Rotation paths and how fast each direction turns (degrees a step)
Each turn is a multiple of 5 degrees from 10 to 175, or 0.
Each row of a path follows its step; steps can be skipped.

step 1: [-31  11  -7  42  -8   1  14  -8 -24  32  25 -38 -32 -23  -6 -24  10 -32
  -2   0  12  41   8 -16 -38  11   5   8 -19  24 -15  -2 -17  13 -35   4
   3  41 -23  -2  18   2   5]
step 9: [ 32  38  16  -3  20  -9  19  50 -36  28  11  -1 -11 -31   5 -16   3 -22
  -3   1  26 -15 -24  25   6  10   5  -9 -14  -9 -35  27 -31  12  32 -22
  23  10   5  -7  13 -33  -6]
step 12: [-33  39  -8 -29  -3 -18 -16   5  -7  23 -14 -28  14  -7  33 -19  20  11
   0 -32 -25  36   7  36 -31 -29  13  -9 -19  23   6  34   9  30   6  -4
   2 -28 -23  12  10  15   7]
step 13: [  8  13  12   7   2  -4 -20 -28 -18  26 -13 -17  -2  44 -20 -27 -13   2
   1 -17  -9 -14   0  11   5  -8 -30 -17  -9  44 -27  10 -25  14 -31  27
 -28 -27 -50  18  25 -16   7]
step 14: [ 14  12 -54  -4 -15   2 -11 -13  21 -11  18  17  23  29  18 -29  -5 -13
   8 -36 -10  -4  13 -16   2   2 -36 -57 -21  -4 -11   0  45  -3 -33   6
   2  -6 -30  -2 -10  10  -9]
step 22: [  4  -7  18 -12  -3   3  28 -24  44 -24   5 -35  37   0 -32 -47  24 -12
   7  13 -10   5 -20 -38 -10  15  20 -11 -10 -39 -19   8  -4  13  -7   5
  -5  32 -32  -7  23   2  -1]
step 34: [ 41  -9  30   3   5 -19  10 -23  -1  -8  15  13  37 -12 -27 -41 -19 -23
 -21  27  15 -11  23  -1  22 -18 -47  -4 -10  10   9 -21  30  25 -14  36
   3  -3  -3  -8   1  34 -13]
step 35: [ 14  -7   0  21  11 -22  -7 -18   8 -15  71  -2 -16 -16  14  -6  -2  10
   7 -17   7  -4  47  13  27  -1  22 -12 -13   0  34  -9  26  40  -8 -14
   8  17  -1 -23 -13 -12 -42]
step 36: [-24   7  -3  58  24  -6  -1  15  21  -1  -7   1  -2  12  10 -23 -11 -31
   8  44  37  16  59  26  35  -6  -3  27  12  -1   7 -19 -15   2   4  -4
 -11  12  11 -10  18 -23  -7]
step 40: [-42  23 -14 -10  20   2 -13  11  11 -26 -22  10   3  -1 -18 -30  -7  12
  19 -15 -19  12 -70   5  36 -14  -3   3 -21   1 -22 -18 -15  14  -4   1
  25  20  23  12   3 -33  36]
[  3   2  -1  -2  12   1   4  -4  -5  -4   2   4   4   0  -5   9  -2   1
   3  -1  -4   8   3   8  -4  -7   2  -2  -5 -14   5  -5  -8  -6   7  15
   2   1  -6 -14   8  -7  -5]	25
[ -9   6  -7  -3 -10   6  -7   3   3   2 -15   8  -2  -9   1   2 -10  -7
   4  12   7  -1   0   3  -7  -6  -8  -6  -4 -12   3   4   7   5  -5   0
   4  -1   7  -2  -1  -4  -1]	115
[  9   6  -9   0   1   9   7  -3  10 -10   0  -6   3  -2  -5   5   5   6
 -13   4   4  -5  -3   1  -1   0   9  -3  -2   5  16  -8  11   5  -4  -6
   1  -7   3  -4   2  -4   2]	90
[-11   0   2 -13  -1   3   0   2   3  -3   8  -7   2   4   7   0  -4   2
 -10   5   9   0   4   7  -2   4   3  -2  13  -6   6   9  -5  -4  10   5
 -16  -2   4   7  -3  -4  -1]	55
[  0   9   7   8   0   0  14   8   0   7  -6   4  10   6   8  -1  14 -10
  -6   5  -6   6   5   5  -6  -6  -5   0   4   5   6   7  -2  -7  -3  -1
  -1   0   8  -5  -1   7   2]	135
[  4  -2   0  -6  11   4 -11   4  -8  -2  -2   0   0   6 -10  -5   6  -8
  -1   6  10 -19   4  -3  -7  -2   0   9   5   5   3   9   1  -7  -3   5
   7   4  -5  -2   4   2  -4]	155
[ -2   5   6   3   0  -1  -6   7  -2   1   2  -1  -9   6   5   1  -6  -1
   0   1  -2  -1   2   6   3  10  -6 -10   0   7   0   0  15   1   8   6
   1 -17 -10 -10   7  11  -2]	20

step 3: [ 18   4 -38   6  15  21 -38   7 -15  -3  -1 -35  40   3  40   1   2 -35
  14 -14   7  -4  -2   7  12   9  48  -4 -14  22 -24  -6  12  -9  26 -24
  13   6 -14  42   4   7  -3]
step 4: [ 34  19   6  -7  30  -5  15  10 -29   5  16   8  21   1  -1 -14 -20  17
  -2 -11 -29 -12 -28 -13  61 -23  16  29  10   0 -24 -36 -12 -26  25   7
  -5   8  18   3 -19 -28   0]
step 8: [  7  30 -36  18 -25  27  29  20  10 -32  35  13  12  27   1  -3  19 -25
 -20 -37 -10 -20  -5 -20  -8 -12  31   3  -9  12 -24 -29  18 -13  13  -2
 -11 -38   1  14  -7 -11   6]
step 17: [-23  -3  -4  -4  13  30  21   6 -22 -18  38  10  -3  -3   3  10 -11  20
 -21 -35  16  -9 -26 -19  11  13  30  46  -5  12 -12 -18  28  16   8   9
  11 -42   9  11  31  18  30]
step 19: [ 24  22 -21 -18  39  -5  18   9 -17 -16  33   7  13   0  36 -22 -43 -14
   6 -23  -6 -22  -7  24  39   0  41  11  -8 -12 -13 -14   1 -12  23  15
 -13   6  21 -15   9  -6  21]
step 20: [  8  22  -7  45 -20  18 -10  -9 -51 -10  23 -14  18   5 -11  27 -15   4
   5 -26  21   4 -19 -13  13 -13  39  24   0  25 -10 -30  24  13   8   2
   2 -28   9  27  -3 -23 -12]
step 22: [-13  -3 -15  16  43  25   3  22 -23  -6  -3 -19  24  10 -12 -16 -38 -29
   4  -9  -6 -32 -21  21  56   7  23  26 -22  -2  18 -18  16  15  16  -1
  20  14   9  20 -20  -6  -4]
step 24: [ -9  -6 -32   3  23   8 -13   9 -11 -20  18  21  13  15  -4  -1  12 -45
  -6 -11 -32  12 -33  -3  36  -2  12  35  27  -2 -37 -22   0  -8 -10  -4
   4   6 -33  40  32  -8  21]
step 25: [-36  18  -2  -5  29  53  38  33   2  -9  -6 -17  15  -4 -30 -12  -3  16
  13 -25   2 -33 -20 -14  25 -21  30  -4  -8  -7 -17  -9  13  10  29  -2
  -9 -13   5  12 -16 -24  26]
step 36: [ -2  -3 -27 -20   0 -14   6  -5 -13  -7  29   0   6  12  10 -16  -9   0
  11  -7   0 -13 -52  -2  17 -21  14  28   4  14 -52  18  19 -31  21  13
 -32 -41  -2  35  18 -10   9]
[  0  -6  -7  11  -7   3   2   0   5  -6  -8 -11   8   5   4  -5   8   7
   3   5   1  -1   8  -9  -8 -10  13  -5   1   5   3   3   2  -1   4 -12
 -11  -1   2   0  -4   2  -3]	145
[-10   6  -5   4   9   2   5   1  10  -7   7  14  -6  -6  -5  -1   8   7
  -2  -7   4  -2   5   4  -9  -1   1   3   5 -13  -7   9   9  -1   1   2
  -9  -4  -4   2  -1   6   0]	40
[-10   1   0   2 -14  -6   7   5   5  -1   3  -9 -10   2   1   1 -10  -7
  -1  -7  -4 -13  -5   7   0  -2   7  -3  -6  -6   9   0  11   2   4   2
  -1  -3  -2  -7  -6  -5   7]	125
[ -8   2  -1  -3   7  11   7   1  -8   4  -1  -7  -5  13   4   3   3  10
  -3   4  -5 -10   5  -8   3  -2 -17   2   4  -1  12   4   6   8   3  -2
   2  -6  -4   1   6   3   0]	90
[  3  12  -6   9 -10  -2  -1  -5  -4  -7  11   2   1   8  -2   7   1   1
   6   4 -12   5   7   0   1  -2  -2   4  15  -1  -1  -7   0   3  -9   9
  -6   4   4  -7  -1  -3  10]	95
[ -1   2  -3   0   5   5   7   0   5  -7  -3   3 -11   4  -6   0  -2  -4
  -6   6  -2  -5  -6 -11   0  10   4 -13  -3   5 -11  -4  -3   9 -15 -11
   2   1  -1  -4   0   5   9]	45
